(in the rows, 128 means zero)
Rows swapped in pairs by one turn or mirror: which row each one swaps with
The rows were stretched afterwards, more along some directions than others.
J_340: [124 154 143 128 121  94 122 135 133 135 143 132  84 129 135 162 160 114
 174 136 174]
J_99: [138 101 125 138 153 117 154 125 120 129 116 110 123 121 114 112 118 133
 123 130 106]
J_138: [140 120 129 143 131 161 120 115 152 125 122 120 121 115 131 119 182 131
 162 137 142]
J_239: [120 145 130 114 122 107 100 114 145 106 129 133 106 120 164 144 140 126
  91 121 138]
J_845: [137 152 109 115 130 130 106 117 137 132 149 170 134 126 168 140 147 155
  95  89 151]
J_416: [118 143 142 124 138 109 151 128 163 141 145 124 113 128 124 132 131 163
 140 128 115]
J_272: [153 143 152 122 109  90 123 128 114 124 131 145 134 142 170 150  86 139
 104 139 149]
J_291: [129 101 138 114 124 111 111 139 154 120 130 138 131 127 114 147 140 116
 137 159 112]
J_948: [138 130 120 124 130 113 131  99 127 139 127 143 128 100 134 149 124 104
 134 132 168]
J_769: [140 153 154 147 122 135 133  91 148 146 124 119 121  97 134 158 159 124
 148 103 150]
J_127: [125 130 125  92 147 124 151 125 125 126 131 147 151 111 109 147 111 121
 119 136 123]
J_905: [160 107 137 117 119 112 118  87 109 139 141 127 132 106 126 127 129  95
 117 101 104]
J_339: [108 162 128 128 124 144 122 109 159 136 113 114 113 119 135 138 177 137
 147 144 173]
J_357: [156 141 157 124 140 128 150 101 138 147 120 159 134 129 151 149 120 137
 120 133 137]
J_912: [151  98 109 143  92 110 126 127 101 144 157 132 137 118 119 117  97 109
 150 112 163]
J_289: [138 159 137 115 167 101 157  96 102 129 148 183 155 136 130 133  81 123
 115 119 153]
J_185: [143 130 130 131 147  94 112 108 105 121 140 130 111 157 153 129 132 139
 116 134 109]
J_176: [141 138 129 145 165 137 143 105 147 142 142 128 119 112 116 142 179 141
 174  97 140]
J_978: [113 151 138 111 127 127 113 145 145  90 116 113 117 138 150 107 126 136
 108 166 142]
J_542: [116 136 121  97 143  88 146 164 140 111 152 133 120 139 128 117 103 153
 130 145 123]
J_301: [139 129 142 131 136  90 146 140 116 131 157 151 125  94 121 145 110 108
 152 101 161]
J_823: [123 132 140 105 129 146 158 129 146 117 133 132 141 131 118 145 131 149
 124 134 114]
J_864: [124 112 127 106 166 104 132 124 132 124 143 146 108 135 110  88 130 139
 127 141  93]
J_570: [131 127 140 142 142 142 124 140 126 124 103 150 144 145 149 106  96 143
  82 151 101]
J_577: [116 128 124 117 120 146 143 162 156 121 133 114 112 143 122 109 122 156
 137 142 125]
J_881: [138 136 144 117 146  89 110 121 171 122 125 124 103 116 136 165 171 141
 141 135 136]
J_487: [157 114 154 140 133 124 147 116 121 143 143 119 146 117  89 160 135 119
 186 115 127]
J_328: [156  83 130 133 141 118 139 146 101 133 142 137 138 135 121 137 125 127
 122 112  97]
J_828: [130 114 124 125 128 112 119 143 148 138 126 114 118 141 114 130 142 137
 146 166  97]
J_496: [141 114 154 159 114 110 122 128  97 123 115 125 137 139 142 126  82 122
 117 149 115]
J_839: [157 108 119 143 118 123 127 130  88 132 133 151 163 152 125 114  58 128
 110 124 134]
J_326: [136 122 151 116 122 122 133 145 108 116 138 110 107 114 122 117 173 107
 136 106 101]
J_618: [147  83 135 150 131 162 147 119 107 135 111 126 158 136 114 110 109 124
 109 134  84]
J_398: [120 144 154 125 119  89 144 137 117 130 127 159 120 130 161 134  77 134
  85 143 138]
J_85: [142  94 149 131 117  91 144 124 109 122 151 156 149 130 107 145  64 107
 139 137 132]
J_33: [106 141 146 122 114 120 130 124 144 127 117 135 129 116 144 134 128 151
  95 112 136]
J_201: [155 144 123 114 133 131 150  89 141 162 145 120 128  94 128 170 164 137
 147  92 137]
J_951: [149 101 112 136 142 109 108  91 113 135 135 169 128 120 149 129 124 109
 120 135 138]
J_252: [123 132 117 154 168 114 128  85 110 146 138 163 129 134 137 118 118 134
 120 107 140]
J_655: [149  99 134 111 108 131 120 141 150 125 126 119 144 114 121 149 129 117
 130 143 134]
J_472: [127 115 145 118 145  89 167 161 134 128 147 144 110 127 103 121 114 119
 172 154 135]
J_693: [132 160 148 117 137 124 168 124 135 129 145 118 134 129  95 136 142 126
 186 137 163]
J_771: [119 146 160 128 157 113 130 120 125 134 125 136 109 144 125 144 153 135
 150 142  90]
J_917: [111 118 111 134 151 123 131  99 123 137 135 171 129 117 145 102 105 136
  93 108 135]
J_133: [115 132 114 124 155 104 152 110 127 142 147 137 114 101 114 131 133 122
 134 106 118]
J_947: [124 145 110  95 127 119 114 162 154 115 144 135 129 147 120 139 144 154
 138 140 137]
J_670: [125 154 119 136 160 161 151  96 137 142 125 141 128 127 136 114 123 144
 120 107 140]
J_932: [119 102 125 126 120  75 134 106 120 150 147 133 123 119 114 137 109 133
 126 109 116]
J_451: [141 127 143 126 110  86 108 143 111 129 139 166 106 155 169 153  92 131
 103 137 142]
J_32: [131 131 142 141  98 117 110 105 143 149 132 121  98 116 146 155 180 130
 159 124 165]
J_852: [100 149 113  90 148 117 116 132 172 114 127 122 120 130 136 135 147 162
 111 158  96]
J_859: [151 132 175 131 110 119 114 125 114 128 111 128 100 138 151 128 156 126
 127 149 131]
J_191: [132 113 126 148 124 124 132 117 121 123 138  95 105 127 124 117 144 127
 138 106 112]
J_959: [106 136 146 115 129 140 141 122 134 127 101 117 132 124 112 115 104 115
 132 176 110]

J_176 is swapped with J_948
J_272 is swapped with J_542
J_912 is swapped with J_845
J_32 is swapped with J_917
J_127 is swapped with J_487

Rows swapped in pairs by one turn or mirror: which row each one swaps with
The rows were stretched afterwards, more along some directions than others.
J_846: [111 144 130 153 121 133 110 128 105 140 129 127 154 140 114 119 149]
J_338: [104 147 136 159  96 103 141 126 118 103 152 133 127 167 103 102 128]
J_288: [122 126 124 133 126 125 125 133 130 140 123 133 108  98 127 103 139]
J_28: [120 120 145 132  99 173  89 116 124 137 119 126 134 170 108 121 144]
J_619: [116 145 129 154 122 133 112 137 109 143 129 126 151 138 114 121 142]
J_643: [115 141 131 130 102 136 107 140 127 133 132 128 114 165 100 106 111]
J_468: [106 132 132 124 133 109 126 105 130 127 149 145  99 136 122 128 136]
J_934: [ 96 138 135 125 133 108 123 104 129 130 144 138  98 140 122 125 135]
J_81: [130 121 139 118 145 139 112 125 126 146 120 133 140 103 143 140 148]
J_672: [146 137 171  95 114 154  88 110 132 126 120 174 154 163 102 155 141]
J_848: [124 120 149 130  93 125 133 122 118 109 122 164 166 137 109 124 143]
J_161: [133 128 123 126 116 125 140 108 125 110 135 125 132 123 137 146 141]
J_247: [ 94 140 143 162  91 103 138 117 125 112 155 138 120 170 103 102 125]
J_336: [135 121 141 117 144 136 115 120 124 147 121 134 130  99 149 143 144]
J_182: [143 119 140 120 105 150 115 120 139 108 131 129 131 174 115 136 122]
J_630: [109 135 137 113 137 116 118 101 133 137 140 145  94 135 125 132 133]
J_788: [105 149 142 158  93 113 138 126 119 113 159 137 122 168 100 104 124]
J_642: [131 118 141 122 138 136 118 120 122 143 121 134 137 102 149 140 150]
J_431: [124 151 137 127 117 115 126 139 141 143 126 147 145  97 117 142 136]
J_794: [150 114 146 116 100 156 109 118 140 115 129 136 146 169 117 141 128]
J_799: [135 118 152 125  96 140 120 114 141 100 136 135 140 181 110 134 129]
J_718: [148 131 174  96 115 158  90 114 134 139 119 176 155 159 104 156 136]
J_721: [135 119 136 119 148 137 110 121 125 143 123 142 143  98 145 141 153]
J_593: [113 119 149 133  93 120 127 126 116 103 120 162 163 139 105 117 142]
J_669: [144 118 146 118 107 150 112 107 135 107 137 144 140 178 116 138 125]
J_516: [143 120 147 112 100 155 108 114 141 109 128 135 137 176 118 138 129]
J_61: [133 130 127 129 121 120 136 109 126 122 141 121 141 121 137 153 145]
J_804: [119 121 142 124 109 173  85 121 128 141 117 127 134 163 107 119 143]
J_851: [139 132 129 119 123 126 135 108 129 119 135 123 133 118 137 154 141]
J_299: [149 119 153 121 101 147 116 116 138 113 139 147 158 179 111 149 126]
J_304: [111 117 154 129  96 126 130 123 119 105 121 166 160 141 111 119 139]
J_907: [116 144 136 136 111 147  96 136 110 128 106 128 156 152  97 120 147]
J_207: [122 119 135 128 109 173  83 115 125 140 122 133 135 160 106 119 149]
J_15: [120 105 136 133 112 148 110 126 130 141 112 152 141 119 122 103 146]
J_545: [120 124 143 129 102 172  87 116 129 140 118 125 127 166 107 123 141]
J_347: [116 121 135 129 107 174  91 116 131 139 117 122 123 169 111 117 139]
J_441: [139 126 128 122 125 125 138 111 129 126 143 130 140 122 139 159 142]
J_282: [116 109 133 130 110 148 109 126 130 139 108 145 133 115 123 100 145]
J_685: [141 137 169  96 122 153  90 112 136 136 118 171 147 163 104 157 136]
J_210: [139 120 137 113 148 143 118 122 126 150 119 136 135  99 152 145 142]
J_48: [147 124 136 125 100 148 123 121 139 106 136 132 124 169 119 130 121]
J_409: [112 154 141 160  92 105 136 128 119 112 157 137 128 155  98 107 130]
J_530: [122 144 137 133 113 147  94 138 110 129 104 130 157 146  97 125 147]
J_243: [139 126 142 120 117 121 138 104 117 114 139 129 151 132 132 158 144]
J_503: [126 126 132 125 118 114 139  99 128 114 144 130 138 129 136 148 143]
J_747: [129 123 163 128  97 127 127 116 115 123 125 170 172 138 113 139 139]
J_680: [131 123 127 129 125 120 140 100 130 119 147 140 139 125 135 152 141]
J_406: [119 130 122 133 125 123 122 133 130 138 123 128 101 100 123 100 138]

J_406 is swapped with J_530
J_851 is swapped with J_182
J_680 is swapped with J_669
J_643 is swapped with J_431

Rows swapped in pairs by one turn or mirror: which row each one swaps with
The rows were stretched afterwards, more along some directions than others.
J_924: [ 97 160 139 122 129  79 149 112 129 137 135 145 122 123 113 142 144]
J_345: [122 146 135 122 138 107 129 117 138 146 103 128 136 126 137 141 125]
J_63: [113 139 123 113 148  78 147 128 126 147 112 140 151 136 121 146 144]
J_2: [106 110 138 125 137 107 146 134 148 133 141 150 122 126 110 130 139]
J_78: [118 151 140 121 111  89 148 112 129 125 138 138 127 121 132 141 125]
J_116: [107 150 126 137 115  68 135 116 117 148 142 132 125 103 136 158 119]
J_739: [114 145 125 133 118  73 136 116 117 149 137 127 123 105 143 160 126]
J_783: [117 140 144 147 161  96 136 118 148 148 123 144 153 111 129 126 107]
J_589: [130 132 123 128  91 108 124 129 108 115 153 144 121  93 145 154 130]
J_751: [138 134 136 139 157 101 153 131 143 127 120 156 113 132 125 150 125]
J_54: [123 136 133 132 158  89 155 123 160 142 118 160 121 133 119 148 130]
J_475: [127 142 114 139 102  94 140 116 111 119 155 140 125  89 142 158 124]
J_772: [103 146 122 118 119  99 146 117 155 146 123 125 165 145 115 116 151]
J_524: [122 137 126 110 159  76 144 120 169 180 130 151 163 139 131 139 154]
J_511: [ 94 162 142 122 121  79 149 108 130 136 134 142 127 121 115 137 130]
J_726: [119 149 131 130 159  89 131 139 108 120 115 144 141 119 132 153 121]
J_576: [105 143 158 129 159  93 138 126 138 142 147 165 113 100 138 156 113]
J_236: [113 149 141 111 114  86 143 119 132 128 137 138 124 129 124 140 129]
J_992: [125 135 136 134 155  90 158 123 151 139 112 155 117 133 121 145 121]
J_548: [136 132 126 126 105 119 126 135 107 110 144 146 126 104 146 148 136]
J_916: [102 146 125 122 115 103 142 114 153 146 130 130 159 136 116 119 150]
J_920: [121 142 126 140 118  75 135 115 127 152 140 133 120 102 149 166 118]
J_365: [112 152 154 125 130  91 140 135  98 119 129 158 109 101 133 171 107]
J_541: [ 92 141 143 123 119  98 139 121 138 140 120 112 165 134 112 121 145]
J_627: [107 152 140 113 107  87 142 117 128 129 140 140 121 124 121 144 128]
J_465: [122 141 124 117 158  76 159 119 167 150 115 160 130 139 121 147 138]
J_149: [120 141 127 106 156  76 138 131 156 171 118 149 166 144 127 143 149]
J_121: [141 136 135 130 137  97 130 124 142 147 158 151 136 108 152 150 131]
J_986: [120 139 125 122 160  75 163 112 164 152 115 161 132 133 121 145 140]
J_554: [123 138 126 111 159  83 139 125 162 174 131 150 161 137 129 140 153]
J_208: [110 110 143 127 141 111 144 135 150 137 137 151 125 130 113 130 137]
J_886: [137 132 125 127 101 118 128 131 109 107 142 145 129 104 147 145 135]
J_728: [115 146 141 149 135  85 134 109 135 142 143 147 146  88 140 141 109]
J_758: [123 143 135 128 155 103 131 125 150 152 100 133 148 134 131 127 117]
J_20: [ 89 149 153 127 134  86 138 123 128 144 140 151 121 104 130 138 119]
J_993: [110 113 132 148 126 106 149 124 145 128 137 142 123 101 123 142 135]
J_173: [120 152 124 130 128  82 138 107 137 154 128 145 120  97 129 167 119]
J_508: [ 91 149 142 138 108  84 148 107 117 146 113 131 139 108 137 130 129]
J_610: [116 148 125 131 162  89 128 133 114 122 121 149 137 119 127 149 123]
J_111: [112 147 132 130 148  82 132 138 107 126 109 141 139 125 126 152 120]
J_654: [102 150 127 135 132  77 149 102 141 163 135 157 126  96 119 163 118]
J_638: [109 151 139 122 153  85 125 138 106 124 113 143 142 123 127 153 124]
J_399: [121 137 128 119 157  80 156 124 163 150 117 163 124 138 117 150 133]
J_773: [ 99 153 146 118 116  85 144 115 131 135 134 138 125 129 116 138 133]
J_52: [108 144 137 134 118  77 147 110 122 152  97 131 151 119 142 138 130]
J_312: [128 141 125 115 142  98 135 129 128 138 112 149 148 130 139 142 155]
J_457: [114 147 129 130 124  73 138 120 119 153 132 129 127 123 145 155 124]
J_509: [111 144 147 133 105 104 139 125  94 117 126 146 114 100 128 162 103]

J_916 is swapped with J_208
J_365 is swapped with J_173
J_610 is swapped with J_457
J_772 is swapped with J_2

